Each path is a new rotation, seen through one point. The rows after it are directions, each followed by how far the rotation turns it, in deg/step (0 if it stays put).
Each turn is a multiple of 5 degrees from 10 to 175, or 0.
Each row of a path follows its step; steps can be skipped.
Rotation 1:
step 0: [ 14   4  56   6  -7  11 -15  -3  10  34  20   9   5  -6   2   4 -11   4
 -15  19  16 -13  36  28  41   3 -28   4   4  12  12   8  24   2   5  -5
  -7  11  -3 -38  12  35 -54 -36 -23 -11 -22  17  10  11  -7   8   9   8
  -4  13]
step 5: [  7  23  24  33   8  19  19  21  20  13  17  16  -1   8  -1 -28  24  -9
   4  -8 -12  -3  41   1  19  17 -15 -14 -43   1  26  48   5  15  10   6
  -9  46  19  14 -17 -19  -3 -36   7 -25   4  21  -2   2 -24  16 -15  -2
  -2  18]
step 6: [ 28 -31  25  10  23   3 -20  18  23   9  23   9  19 -18  17   1   8  22
  -4  -9 -15  12  21   6   4 -13  -4  20   0 -39   7  14   7  27  15 -19
 -25  20  -2   9   7   5 -15 -29 -36   0  -9 -15   5 -22 -64 -21  21 -25
 -20   2]
step 8: [-10   3  17  27 -12  -9 -16  20   2  21   9  28 -11 -19   7 -10 -43   5
  -5  -2  -7  -3  57  11  15  12 -43  -8 -15  -1 -28   6  -9   9 -17  35
 -17  52  21  16  15  16 -33 -17  19   9  25   1  -7  18  -6 -12  -2   9
 -10   4]
step 9: [  7   9  -4   9  10  59  -3  21  13   8  14   0 -10 -39  31  -4  25  14
  12   1  28   9  31  11  36  13  -1  -3 -33 -36  13  23   6  -2   6   0
 -18  22  14  22 -29   9  -5 -19  16   8  -2 -27 -22  -9  -4 -31   5 -25
 -22  11]
step 10: [ 28   4  30  -1  19  25  -8  -2  14  34   5  -6  -2 -24 -12 -11 -21 -20
  18   4  -8  31  41  20  13   1   2  -6 -20 -37  17 -17  -8   9   1 -16
 -28   2  -7 -22  -8 -13  -8 -26 -32 -15  -1  12  18  41 -33 -18  -8 -38
  24 -14]
step 14: [-10  -3  36  34 -11  15 -29 -11  20  -2  14  21  15 -27  36  -3 -12  15
  18   2  15   3  52  47 -24 -10  -1 -11  25 -52  14  -3  -7   8  -4  16
 -18   7 -14 -24  -3  16  -4 -30 -12   5 -23  -1  -6  17  -5   3 -13 -13
   2   5]
step 15: [ 27  35  28  39 -14  14  -2  30   8  -2  35 -24  -4   6  20 -11 -19 -14
  11  37  30  -5  36  -4  40  33   7   2  -5 -17  -4 -11  -7 -11   9  15
   3  31   6  -8   4   2 -31 -23  10   0 -17   9  -3  17 -26   5  31  16
  15  -5]
Speeds:
[-2 -4 -7 -5 -1  4  2  1  1 -3  8  1 -4  2 -2  3  5 -2 -1  2 -6 -6  0 -6
  6 15  5 -3  2  2  6 -3 -7  0 -2  7 -6  6 19  2  2 -1  0 -3  4  4  6  2
 -4 -8 -4  1 -8  3 -2  4]  100
[ -4   3  -1   0  -2  -4  10   1  -1   0  -3   6   9   5  -1   8 -11   2
   1  -3  -3  -1  10   6   1   1   4   0 -14  -9  -4  -2   4   2  -1  12
  -3  -4  -2  -2   3  -6   7   5   3  -3  -6  -4  -1  -7  -1   8  -7   6
   0   1]  115
[  1  -4  -4   8  -4  -2  -1 -12  -1  -1   6  -4   8   2  -7  -3   0   2
   1  -2   8  -1   0   6  -7   4  -7  -2  -9   8   4   4  -1  -2  -6   4
  -1   4   6 -13 -13   1   9   6  -7   2   3  -2  -1   0  -3  -4   4  -4
   3   5]  160
[ -4  -5   4  -1   0   5  -8   4   1   7  -7  -3   4   5  -1  -6   6   4
   6   4   5   4  -4   1   2  -2  -4  -1  -3   6  -5  -5   6   9  -3   3
  -6   7   8  -4   5 -13  -1  -2  -1  -2  -1   1   7  -4   6   2   0   6
   5 -14]  140
[ -7  -1   1   0   4  12  -3  -3  -2   5   0   1   2  -8   7   2   9  -9
  -2  -3   1   2   1   6   2  -6   4  -7  -1   2   5   1   2  -4   8   9
   4  -4  -2  -7  -7  -4   0 -15   2  -8  -3   3   2   0  -4   3  -2   2
   4  10]  80
[  0  -1   3  -5 -12  -1  -4  -6  -6  -5  -7  -5   3  -2  -9  -2   5   8
  -8  -4  -4   7   3  -5   4  -6  -9   3  -5  -4   9   7   4  -1   6   6
  -2  -5   6  11   3  -1   1  -1   0   2   1   4  -5   6  -9   0   4   6
   0  -2]  20
